Some points, each followed by its number:
[-68 14 -17 41 38 91 -21 -35 -30 -33 -21] 0
[-70 11 24 62 82 1 10 -27 32 3 -35] 1
[63 -7 6 -19 38 -55 75 -27 -26 -34 -20] 2
[127 -13 -6 -30 16 -54 19 19 13 39 -30] 3
[-74 20 -14 34 -4 96 -17 -19 -22 -14 -12] 4
[-64 20 49 39 35 -7 22 -34 -17 -19 -35] 5
[48 11 44 27 39 -57 83 -32 -28 -9 -40] 6
[-61 25 -18 40 -3 127 -21 -25 16 -27 -5] 7
[-66 1 67 -9 32 -54 74 -36 -27 -31 -38] 8
[-66 25 -3 28 -44 127 -25 -8 12 -13 32] 9
[-15 11 28 46 39 -16 51 -27 -26 -27 -32] 10
[-63 16 -15 69 89 127 -21 -34 31 -38 -23] 11
[23 8 34 16 40 -5 3 -8 69 19 -31] 12
[-65 0 -16 0 -11 94 -20 1 14 -14 39] 13
[-41 10 -18 -8 -42 78 -21 27 111 90 32] 14
Which two points above are nearest to each new point by angle, seen from the average point of the numbered points? Their numbers follow each, nearest first.
[-59 -6 -29 -45 -43 -18 -17 8 -19 -8 40] 13 14
[-20 2 56 12 72 -55 27 -24 -12 -9 -41] 8 10
[127 -16 -17 -41 -43 -53 12 40 -28 27 24] 3 2
[-70 14 -12 93 82 123 -4 -31 43 -7 -43] 11 0
[127 -19 -20 -26 -42 -56 2 60 -19 70 49] 3 2
[-61 -5 -20 -31 -32 -27 -21 0 -27 -17 44] 13 8
[-49 3 51 25 59 -52 28 -21 11 -23 -27] 8 5
[-25 1 5 10 58 -26 3 -19 8 -16 -8] 2 8
[33 -14 -19 -31 -45 -54 -20 33 -22 5 22] 3 2
[-64 1 19 -16 -15 -55 -18 -3 -15 -7 -16] 8 5
[104 -19 -21 -27 -45 -56 -2 38 -29 29 -3] 3 2
[-39 -1 1 -22 -42 -56 -22 7 -29 -20 -14] 8 2
[-8 0 -13 6 23 -26 4 -2 15 18 6] 3 2
[-62 4 -17 32 58 81 -18 -21 10 -35 -13] 11 0
[127 -18 -14 -33 -41 -50 -22 50 25 37 15] 3 12
[-66 3 -4 -2 -13 -5 -22 -30 -25 -35 13] 13 4
[-64 7 -10 54 60 27 -6 -25 -29 -39 -37] 0 1
[-33 11 -10 4 -42 45 -22 11 53 42 -10] 14 9
[127 -24 -11 -25 -44 -53 -18 51 -1 13 45] 3 2
[-68 -10 -22 -39 -42 -39 -20 39 -29 -4 70] 13 14
[-59 19 15 28 11 62 -6 -22 43 0 -23] 7 9
[58 -9 -15 -27 -36 13 -20 27 67 15 -1] 3 14
[-10 -2 -12 -21 -44 -30 -23 26 -28 9 66] 3 13
